In the data rows, zero lies at 4.5, halfway between 4 and 5.
Some points, one per row:
[4 9 4 3 3 7 5 8 3 8 8 8 1 1 3 3 8 8 5 8 3 1 2 9 2 3 3 2 3 9 2 3 3 8 4 9 3
 9 4 1 3 4 3 8 3 2 7 9]
[5 3 3 6 3 4 4 4 3 3 3 4 4 4 4 4 4 5 4 4 4 4 4 4 3 6 4 6 2 5 4 4 4 2 3 4 3
 3 5 6 4 4 3 3 3 5 3 4]
[3 5 8 4 7 5 4 4 9 4 4 5 4 4 4 4 3 5 8 3 9 5 8 2 4 4 9 4 9 4 5 5 4 4 9 4 9
 4 9 5 9 3 9 4 8 4 3 4]
[3 9 3 3 1 8 1 9 6 9 9 9 3 4 4 1 9 9 7 9 7 3 2 5 3 4 6 4 3 4 3 2 4 9 6 4 6
 3 6 2 7 2 3 9 1 3 8 6]
[5 4 3 5 4 3 4 4 4 4 4 3 4 5 5 5 3 1 5 3 5 5 3 3 3 7 4 6 3 5 3 6 4 4 5 4 4
 5 4 6 4 6 4 3 4 4 4 4]
[5 6 5 4 5 5 4 5 4 6 6 4 5 4 5 5 4 5 4 5 4 4 4 2 4 4 3 4 4 4 5 5 5 6 3 4 4
 4 4 3 3 6 3 4 3 5 5 3]
[2 2 8 3 8 2 3 1 6 1 2 2 9 1 1 1 1 1 7 1 8 1 9 9 9 1 8 3 7 9 9 4 9 2 7 9 7
 9 8 3 8 2 6 1 8 9 2 9]
[4 5 3 1 4 5 4 5 5 5 4 4 4 4 4 5 5 5 3 5 3 4 4 3 5 3 3 4 4 3 5 4 4 5 3 4 4
 4 4 4 4 4 4 4 5 3 4 4]
[5 4 4 6 4 4 5 4 3 4 3 3 3 4 4 5 3 4 5 4 5 4 3 4 4 6 4 5 3 4 3 6 4 5 3 5 3
 2 4 5 3 4 5 4 4 4 3 4]
[5 6 6 6 5 5 5 6 4 7 5 7 6 4 5 6 7 5 3 6 4 4 5 5 5 6 4 5 5 4 4 6 6 6 5 4 4
 5 5 6 4 6 5 6 5 6 7 5]
[4 4 6 3 6 5 3 3 4 5 2 3 5 4 4 4 5 4 5 5 5 4 7 3 6 4 5 4 7 4 5 4 5 3 3 4 4
 4 4 4 4 4 5 4 7 3 4 3]
[4 2 3 6 3 4 6 4 5 3 3 4 5 4 5 5 3 2 5 4 5 4 3 4 5 5 4 4 3 3 3 6 4 4 6 3 4
 4 5 5 4 4 3 4 3 4 3 3]
[6 4 3 6 4 3 5 3 4 2 2 3 3 4 5 6 2 4 4 3 4 4 3 4 2 7 4 7 4 3 4 6 3 3 5 4 4
 5 5 7 5 4 5 3 4 3 4 5]
[4 5 7 4 6 6 4 4 4 4 5 5 5 5 5 4 5 5 5 5 5 4 5 2 5 5 5 4 7 3 4 5 6 4 5 3 5
 2 5 6 6 4 5 4 6 5 4 4]
[4 5 4 3 4 4 5 6 3 5 4 4 4 3 4 3 3 4 3 3 4 5 4 4 5 3 4 3 5 4 5 4 4 3 2 4 4
 4 5 4 3 4 4 5 5 5 5 4]
[4 3 4 9 3 4 5 4 4 3 2 2 2 9 5 5 3 2 4 2 5 9 4 9 3 9 3 9 3 9 2 8 2 3 4 9 4
 9 4 9 5 5 4 4 3 2 3 9]
[4 2 7 2 7 4 3 3 4 4 3 3 6 4 3 2 1 4 5 3 4 4 7 4 6 3 5 3 7 5 5 3 6 1 4 3 4
 5 6 3 5 4 4 3 8 5 3 4]
[6 6 6 5 5 5 5 5 5 6 5 5 4 4 6 5 4 5 4 6 5 4 5 4 4 5 3 4 6 4 3 5 5 5 5 2 4
 3 4 5 4 4 4 5 5 4 6 4]
[5 5 4 4 3 6 4 5 4 5 5 5 5 4 4 4 5 5 4 5 4 3 4 3 5 4 3 4 4 4 5 4 5 5 4 4 4
 4 4 4 2 3 5 5 5 4 5 3]
[7 4 4 8 3 3 7 1 5 1 2 1 2 9 7 6 3 2 5 3 5 9 4 9 1 8 4 7 3 9 2 9 2 3 5 9 3
 9 4 7 5 7 4 3 4 2 2 9]
[5 4 4 6 4 5 5 6 3 6 6 5 4 4 4 5 4 3 3 4 4 5 4 6 5 6 3 5 4 4 4 7 5 3 1 4 3
 4 3 7 3 4 3 5 5 5 6 4]
[7 2 3 6 3 3 7 3 5 3 3 3 3 7 8 7 4 3 6 3 4 5 4 5 3 7 5 7 4 6 2 6 3 4 4 6 5
 6 6 6 5 7 3 3 4 3 2 4]
[3 4 7 2 8 2 3 3 6 3 3 2 9 4 2 3 2 3 7 3 7 4 7 5 9 3 7 2 8 5 9 1 9 1 6 6 7
 5 5 3 7 3 6 1 6 8 2 4]
[4 4 5 5 5 5 6 4 4 4 3 5 4 5 4 6 6 4 4 5 4 5 6 3 5 4 4 4 6 3 4 4 4 3 5 1 4
 2 3 5 5 4 3 6 6 4 4 3]
[5 4 4 8 3 3 6 4 3 3 3 4 4 6 4 4 4 4 4 4 4 7 4 6 4 6 3 7 4 6 2 7 4 4 4 6 4
 5 3 7 4 4 3 3 4 4 4 6]
[3 5 4 3 5 5 4 5 4 5 4 5 4 5 4 4 5 5 4 5 3 5 4 5 3 3 4 3 4 4 3 3 4 5 4 5 1
 4 4 4 4 3 4 5 3 5 5 2]
[3 5 4 4 4 5 5 6 3 6 5 5 5 5 4 5 5 5 3 5 3 4 5 1 5 4 4 4 4 4 5 3 4 5 3 4 3
 4 4 4 4 5 5 5 4 5 5 4]
[4 6 3 3 3 6 4 6 4 6 6 4 4 4 4 4 6 6 5 5 3 4 4 4 4 4 5 4 3 3 4 3 4 6 4 3 4
 4 4 4 4 5 4 6 4 5 5 3]
[4 4 4 8 5 3 4 5 4 3 3 4 4 7 4 4 4 3 4 4 4 7 4 6 4 7 2 7 4 5 3 7 3 4 3 7 3
 6 4 7 3 4 5 4 5 5 4 6]
[5 6 3 2 4 6 5 6 3 6 5 6 4 2 5 4 6 5 4 5 3 3 4 6 5 4 3 2 3 6 4 3 3 5 3 7 4
 6 3 3 3 5 5 6 4 3 5 6]
[4 7 3 3 4 7 4 6 5 7 6 7 1 1 4 4 7 8 4 8 4 3 3 8 3 2 5 3 3 7 4 3 4 6 4 8 4
 8 3 3 3 4 4 8 4 2 7 8]
[4 4 7 4 6 5 5 5 6 5 4 5 4 4 4 3 6 5 5 6 5 3 6 3 4 5 5 5 6 3 4 5 5 6 4 4 5
 3 5 4 5 5 6 5 7 4 5 2]
[5 5 5 2 5 3 4 4 4 4 5 5 5 2 5 5 5 5 4 5 3 2 4 6 4 3 3 3 4 6 4 2 4 5 4 6 4
 5 3 1 3 5 3 5 4 4 5 6]
[5 5 4 4 5 3 5 4 3 4 4 4 4 4 5 3 3 4 4 5 5 3 5 3 4 4 4 4 6 3 4 4 5 5 5 3 4
 2 4 4 3 3 3 4 6 4 6 4]
12 more points follow, each with its number after it:
[4 8 3 3 3 8 1 8 5 8 8 9 4 4 2 3 8 8 4 6 5 4 3 5 3 3 4 4 2 5 4 4 3 7 5 3 6
 4 6 3 5 4 3 7 2 4 8 3] 0
[4 4 3 5 3 4 5 3 4 4 4 3 5 3 5 5 5 3 4 4 4 4 4 3 4 5 5 7 3 3 3 6 4 4 4 4 4
 3 5 5 4 5 3 4 3 5 4 3] 1
[9 2 3 7 3 2 9 2 7 2 1 2 1 9 9 9 1 1 8 2 8 8 3 7 1 7 8 7 1 7 2 7 1 1 9 8 9
 7 9 7 8 9 3 1 1 3 1 8] 2
[1 3 8 3 8 1 2 2 9 2 2 2 9 4 2 1 2 3 9 1 9 4 9 5 9 1 9 3 9 5 9 3 9 1 9 4 9
 5 9 3 9 1 9 1 9 9 1 4] 3
[3 8 3 2 2 9 4 8 4 8 9 8 2 3 4 4 9 8 3 8 4 3 3 8 2 3 4 3 4 9 1 3 3 8 5 8 4
 7 5 3 4 3 4 7 3 3 9 8] 4
[2 1 9 3 9 1 1 1 9 1 3 2 9 3 1 1 3 1 9 3 9 4 9 4 9 1 9 3 9 5 9 3 9 2 9 5 9
 6 9 3 9 1 9 1 9 9 1 5] 5
[6 2 4 7 3 4 6 4 4 4 3 3 3 4 6 4 4 3 5 4 4 5 3 5 3 6 4 6 3 5 3 6 4 3 4 4 4
 4 4 6 4 5 4 4 5 3 3 3] 6
[2 2 9 4 9 2 1 2 9 3 3 3 6 3 1 2 2 3 9 1 9 4 9 3 7 3 9 3 9 3 7 3 6 2 9 4 9
 3 9 4 9 1 9 3 9 7 1 3] 7
[4 6 2 4 4 5 4 5 6 5 3 7 3 4 4 5 6 6 5 6 6 4 4 4 5 3 5 4 3 4 3 4 5 5 5 4 6
 3 4 4 6 5 3 5 1 3 5 2] 8
[4 4 4 5 3 4 3 4 3 4 5 4 5 4 4 5 4 6 2 5 2 4 5 3 5 4 3 5 5 4 5 5 4 5 4 4 4
 4 3 5 3 4 5 4 5 6 5 3] 9
[5 5 4 3 5 6 5 6 4 3 6 5 5 3 4 4 4 4 3 6 3 3 3 6 5 3 4 2 4 5 4 3 5 4 4 5 4
 6 4 3 4 4 5 4 5 4 4 6] 10
[5 5 4 5 4 6 3 5 3 5 5 4 4 5 4 4 5 5 4 5 3 4 4 3 5 5 4 4 4 3 5 5 5 4 3 2 3
 2 4 5 3 4 4 5 4 4 6 4] 11
Which of these numbered points is nearest to each point below by angle, seen from the average point of the first points? Its number follows each.
[4 5 4 3 4 4 5 4 4 5 4 5 5 4 4 4 4 5 3 6 3 5 5 3 5 4 2 4 4 3 4 4 4 4 4 3 3
 3 3 4 4 4 5 4 4 5 5 2] > 9
[1 1 7 3 8 3 2 1 8 1 2 3 9 4 3 2 2 1 7 2 8 4 9 5 9 3 8 3 8 5 9 3 9 3 7 6 7
 5 7 3 8 1 7 2 8 9 2 5] > 5
[4 5 5 5 4 4 3 7 4 4 5 4 5 5 4 5 5 5 5 5 3 4 4 3 4 4 3 3 5 2 3 5 4 5 3 4 4
 3 4 5 3 4 3 5 5 4 6 3] > 11
[5 6 6 5 6 6 5 6 5 8 6 8 6 5 5 6 7 7 4 7 5 4 7 3 6 6 5 6 5 3 5 4 6 7 4 4 5
 4 4 5 5 5 4 6 6 5 7 3] > 0
[4 6 3 5 3 4 3 4 6 5 4 5 4 4 5 5 5 5 4 4 7 5 2 3 5 5 6 5 3 3 4 5 5 5 5 4 5
 3 6 4 7 4 3 4 2 5 5 3] > 8
[3 3 6 4 6 4 3 4 5 3 3 4 4 4 3 5 4 4 3 2 3 4 7 4 6 4 4 3 6 5 7 2 5 4 4 5 5
 4 4 4 4 3 5 2 5 6 3 4] > 3
[7 2 3 7 1 3 5 3 4 3 4 4 4 4 8 7 4 3 4 4 4 5 4 4 4 7 5 6 3 5 3 6 3 4 4 4 5
 4 5 7 4 7 3 3 3 2 3 4] > 6
[3 5 2 4 4 4 3 3 3 6 5 6 4 5 4 4 5 6 4 5 4 4 3 4 4 4 4 3 5 4 5 5 5 5 3 4 4
 3 3 4 4 5 4 4 3 4 4 2] > 8
[5 6 7 5 8 4 4 5 8 4 4 3 4 4 5 5 4 4 7 4 8 4 7 3 5 5 7 4 7 2 5 4 4 5 7 3 6
 3 6 5 7 4 7 6 7 4 5 3] > 7
[6 3 1 6 3 4 7 3 6 4 3 3 4 4 7 5 3 4 5 3 5 5 2 4 5 6 4 6 3 4 3 6 4 4 4 4 4
 5 4 6 5 4 3 4 3 2 4 5] > 6
[1 9 3 3 3 9 3 9 6 9 9 9 3 3 3 2 9 9 6 9 6 4 3 6 3 3 6 3 1 5 2 1 3 9 6 4 6
 5 7 1 6 3 3 9 2 3 9 5] > 0
[4 5 4 5 5 6 4 5 4 5 5 5 4 4 5 5 5 4 4 5 4 4 5 4 3 4 3 4 4 4 4 4 5 5 3 4 4
 3 4 4 3 5 4 6 5 5 4 3] > 11
[4 9 3 3 3 8 3 7 4 8 8 8 3 2 4 4 8 8 3 8 4 2 2 9 2 1 4 3 5 9 2 2 3 8 4 9 3
 9 3 1 4 3 4 7 2 1 7 9] > 4
[4 5 3 3 5 6 5 5 4 5 4 4 5 5 3 5 5 6 4 5 3 4 4 3 5 4 3 4 4 4 3 3 5 5 2 4 3
 4 4 3 4 5 4 6 4 4 5 3] > 11
[3 6 3 3 3 5 2 6 4 9 7 7 3 3 4 3 6 7 3 7 4 3 4 7 1 3 4 2 3 7 3 3 4 6 3 5 4
 5 3 3 3 4 4 7 4 4 6 6] > 4
[3 4 4 1 5 4 5 4 2 3 4 4 5 3 4 4 4 5 3 4 3 3 5 6 4 2 2 2 5 7 4 3 4 5 4 6 4
 6 3 3 3 4 5 5 4 4 4 7] > 10
[1 3 9 3 7 2 2 1 8 1 3 3 9 3 2 3 3 2 9 3 8 3 7 5 9 2 8 2 9 4 9 3 8 1 7 5 9
 6 8 3 8 2 8 2 9 9 2 5] > 5
[4 4 9 5 9 5 4 4 9 6 4 4 3 5 4 3 4 4 9 5 9 6 9 3 4 4 9 5 9 1 4 4 5 5 9 3 9
 3 9 4 9 5 9 4 9 4 4 3] > 7
[6 4 3 5 3 4 6 3 5 3 2 3 2 6 5 5 4 4 4 3 4 5 3 5 4 7 4 5 3 4 3 7 2 4 4 4 4
 4 5 6 4 6 4 4 4 4 3 4] > 6
[3 6 3 4 3 6 4 6 5 5 6 6 4 4 4 4 7 7 6 6 6 5 1 4 4 3 4 3 3 4 4 5 5 6 5 4 6
 3 6 4 5 4 4 6 2 4 6 3] > 0
[5 4 7 5 7 5 5 5 5 5 5 5 5 4 3 4 6 6 5 5 5 3 7 3 4 4 6 4 6 3 4 4 4 5 5 3 4
 3 5 5 5 5 5 6 6 5 6 3] > 7
[3 4 6 5 4 6 4 6 4 4 6 6 4 4 5 5 4 5 4 5 3 4 5 4 5 4 3 4 5 3 5 4 4 4 4 3 4
 1 2 4 3 4 3 4 5 4 5 4] > 11
[3 4 7 3 7 3 2 3 6 1 4 3 6 4 4 4 2 1 5 3 6 5 5 4 5 3 6 3 6 3 7 3 6 3 6 4 6
 3 5 4 5 3 6 3 7 6 3 4] > 5
[5 5 5 6 4 4 5 5 4 4 5 5 4 5 5 5 5 5 4 5 3 5 4 5 4 6 4 7 4 6 5 7 4 4 3 4 3
 4 3 6 4 5 5 5 4 4 5 5] > 6
